In the data rows, zero lies at 4.5, halfway between 4 and 5.
Some points:
[2 5 3 4 4 5 3 2 8 3 6 1 3 4 4 4 4 6 5 4 5 8 1 4 3 4 3 7 6 2 3 7 6 1 3 6 6
 2 7 5 4 5 2 5 4 4 4 5 5 3 7 5 3 5 5 4 4 7 6 5 4 4 6 0]
[7 2 5 6 4 2 5 6 4 6 0 3 5 6 1 6 3 3 6 3 7 3 2 6 9 3 5 4 7 4 4 3 5 6 4 4 4
 4 4 5 6 2 4 7 4 3 5 5 3 3 4 4 3 4 8 5 5 4 7 4 4 5 9 3]
[3 1 6 5 4 5 3 6 5 7 3 6 5 6 5 4 9 4 3 6 1 4 5 4 4 5 4 3 5 7 5 6 8 5 2 3 5
 6 4 4 3 6 4 5 4 2 0 5 5 7 4 5 6 5 4 4 3 5 7 2 5 3 4 4]
[6 3 4 5 6 5 4 3 2 3 5 5 6 5 6 5 5 3 8 3 1 5 6 5 2 7 4 5 0 4 6 5 5 2 6 5 3
 3 2 3 3 2 7 6 5 2 6 5 4 6 5 1 6 4 7 3 7 3 4 5 6 6 5 2]
[4 3 2 2 4 4 4 3 4 5 4 5 5 5 3 4 6 4 3 4 3 5 7 0 5 8 4 6 4 3 6 5 6 7 7 4 4
 5 7 8 5 5 3 6 7 6 7 4 3 6 5 6 5 4 5 4 3 4 6 2 3 8 3 8]
[5 1 7 5 7 3 6 5 3 1 5 7 4 5 2 5 7 4 4 6 6 7 4 5 4 6 7 6 7 4 3 4 2 4 6 7 4
 4 4 4 4 6 5 3 4 4 5 3 6 4 8 8 6 4 3 2 6 6 4 7 7 4 6 6]
[2 8 2 4 5 4 5 0 6 2 5 5 5 7 4 6 4 5 4 7 5 3 5 5 4 4 6 3 5 5 1 3 6 3 5 5 3
 4 4 5 8 2 5 6 3 3 3 4 7 6 0 6 8 5 7 4 5 4 5 4 5 7 6 6]
[2 6 6 4 5 5 5 6 6 3 4 6 1 3 8 5 4 5 5 5 6 6 6 7 4 5 4 4 7 6 6 8 5 6 2 2 8
 0 5 5 3 5 5 5 4 5 8 6 2 5 3 4 1 4 5 1 6 6 1 4 4 6 4 7]
[5 3 3 6 4 3 4 5 2 6 7 3 4 7 8 4 6 6 6 4 6 1 4 6 5 6 0 4 6 1 5 5 4 4 4 7 6
 8 8 3 5 6 4 3 3 4 5 5 4 3 3 4 6 5 4 5 6 3 2 8 3 7 4 4]
[6 4 4 5 4 1 2 7 3 4 8 5 3 2 3 2 0 6 5 3 5 4 5 4 3 6 6 4 6 6 4 7 5 6 6 4 4
 6 7 3 1 1 3 3 3 4 2 4 6 6 5 3 4 4 3 8 4 4 5 3 4 4 5 7]
[3 2 5 5 6 6 3 4 4 5 7 4 5 5 2 4 5 6 2 6 2 2 2 5 4 2 7 4 4 4 3 4 2 3 6 0 5
 4 5 3 7 4 4 6 7 7 6 3 4 4 5 3 4 3 3 9 6 4 1 2 2 4 2 3]
[5 6 4 3 5 1 7 5 7 6 7 5 7 2 6 6 7 2 2 6 5 6 4 3 3 7 3 2 4 5 5 1 2 3 5 4 8
 4 3 1 4 5 5 6 7 4 5 6 4 2 2 6 3 7 4 6 1 1 6 7 4 5 6 3]
[5 7 6 6 6 4 5 8 5 8 3 5 5 6 4 5 3 4 2 5 4 5 5 4 5 3 6 5 4 6 6 4 6 3 5 7 4
 3 5 6 7 4 7 4 4 3 7 7 6 4 6 2 5 8 3 7 5 9 4 4 7 4 2 5]
[5 8 7 3 2 5 5 5 5 4 2 3 4 4 0 5 4 4 5 4 5 7 9 5 5 3 3 1 5 4 3 4 2 2 2 4 6
 7 5 4 5 7 2 4 4 3 6 4 3 7 7 3 5 6 4 5 6 2 4 3 5 3 4 4]
[6 5 3 2 5 5 6 5 6 7 2 5 5 5 5 4 4 6 3 7 7 3 4 3 2 3 6 3 3 2 7 4 7 5 4 5 3
 5 2 4 1 1 3 1 3 7 6 3 2 5 4 7 8 4 5 4 3 4 4 6 6 4 5 3]
[8 6 2 3 2 4 3 5 2 5 1 6 5 2 4 3 5 3 6 4 3 7 4 4 6 5 5 5 2 5 4 6 4 4 4 3 4
 5 5 4 7 4 3 4 5 9 2 5 7 3 0 5 3 3 1 3 7 9 4 7 4 5 3 5]
[4 4 4 4 3 8 7 4 5 4 7 1 5 4 4 6 3 1 3 6 4 2 3 4 6 5 5 6 3 7 6 5 0 7 5 5 2
 6 5 7 2 7 7 3 2 4 3 3 3 5 6 6 3 6 6 5 5 7 5 5 0 3 5 5]
[3 6 6 5 5 8 3 4 3 4 6 4 3 4 2 4 5 4 6 2 6 4 4 5 7 2 3 5 8 3 4 5 5 9 6 5 4
 3 1 7 3 3 6 5 8 5 3 7 5 6 5 4 7 6 2 4 5 2 5 7 4 1 1 5]
[6 7 4 8 3 7 6 5 4 4 5 2 9 4 7 6 7 7 7 3 3 3 5 4 2 3 5 6 7 4 5 4 2 5 3 5 4
 4 5 3 4 6 4 4 1 7 7 2 5 4 4 5 0 7 5 3 3 3 5 2 6 5 7 6]
[2 6 3 7 4 6 6 5 6 3 0 8 1 5 7 5 4 6 4 1 5 4 2 6 4 4 5 7 1 7 3 3 3 5 5 6 6
 7 3 5 5 5 4 3 7 4 3 5 4 3 7 4 4 1 4 7 0 3 6 5 6 5 2 6]
[6 4 7 5 4 5 3 3 4 5 7 5 3 6 7 1 0 4 5 5 7 6 6 4 5 3 4 5 3 6 4 1 8 6 4 5 4
 4 3 2 7 7 6 5 5 5 3 1 6 2 4 6 4 3 8 2 5 3 2 1 4 3 4 4]
Along one direction, these points spread out more than along any other. Take the direction at right angles to it along which they spread out most. Go by this last direction. How many in every 100 of the points above lie lower along it than each point below? Answers are rounded to whole numbers. More than half of the points above lie lower than the first one.
[5 6 4 3 5 1 7 5 7 6 7 5 7 2 6 6 7 2 2 6 5 6 4 3 3 7 3 2 4 5 5 1 2 3 5 4 8
 4 3 1 4 5 5 6 7 4 5 6 4 2 2 6 3 7 4 6 1 1 6 7 4 5 6 3] : 14
[2 6 6 4 5 5 5 6 6 3 4 6 1 3 8 5 4 5 5 5 6 6 6 7 4 5 4 4 7 6 6 8 5 6 2 2 8
 0 5 5 3 5 5 5 4 5 8 6 2 5 3 4 1 4 5 1 6 6 1 4 4 6 4 7] : 95
[5 1 7 5 7 3 6 5 3 1 5 7 4 5 2 5 7 4 4 6 6 7 4 5 4 6 7 6 7 4 3 4 2 4 6 7 4
 4 4 4 4 6 5 3 4 4 5 3 6 4 8 8 6 4 3 2 6 6 4 7 7 4 6 6] : 62
[2 8 2 4 5 4 5 0 6 2 5 5 5 7 4 6 4 5 4 7 5 3 5 5 4 4 6 3 5 5 1 3 6 3 5 5 3
 4 4 5 8 2 5 6 3 3 3 4 7 6 0 6 8 5 7 4 5 4 5 4 5 7 6 6] : 0
[4 3 2 2 4 4 4 3 4 5 4 5 5 5 3 4 6 4 3 4 3 5 7 0 5 8 4 6 4 3 6 5 6 7 7 4 4
 5 7 8 5 5 3 6 7 6 7 4 3 6 5 6 5 4 5 4 3 4 6 2 3 8 3 8] : 24
[6 3 4 5 6 5 4 3 2 3 5 5 6 5 6 5 5 3 8 3 1 5 6 5 2 7 4 5 0 4 6 5 5 2 6 5 3
 3 2 3 3 2 7 6 5 2 6 5 4 6 5 1 6 4 7 3 7 3 4 5 6 6 5 2] : 10
[6 4 7 5 4 5 3 3 4 5 7 5 3 6 7 1 0 4 5 5 7 6 6 4 5 3 4 5 3 6 4 1 8 6 4 5 4
 4 3 2 7 7 6 5 5 5 3 1 6 2 4 6 4 3 8 2 5 3 2 1 4 3 4 4] : 29
[5 7 6 6 6 4 5 8 5 8 3 5 5 6 4 5 3 4 2 5 4 5 5 4 5 3 6 5 4 6 6 4 6 3 5 7 4
 3 5 6 7 4 7 4 4 3 7 7 6 4 6 2 5 8 3 7 5 9 4 4 7 4 2 5] : 48
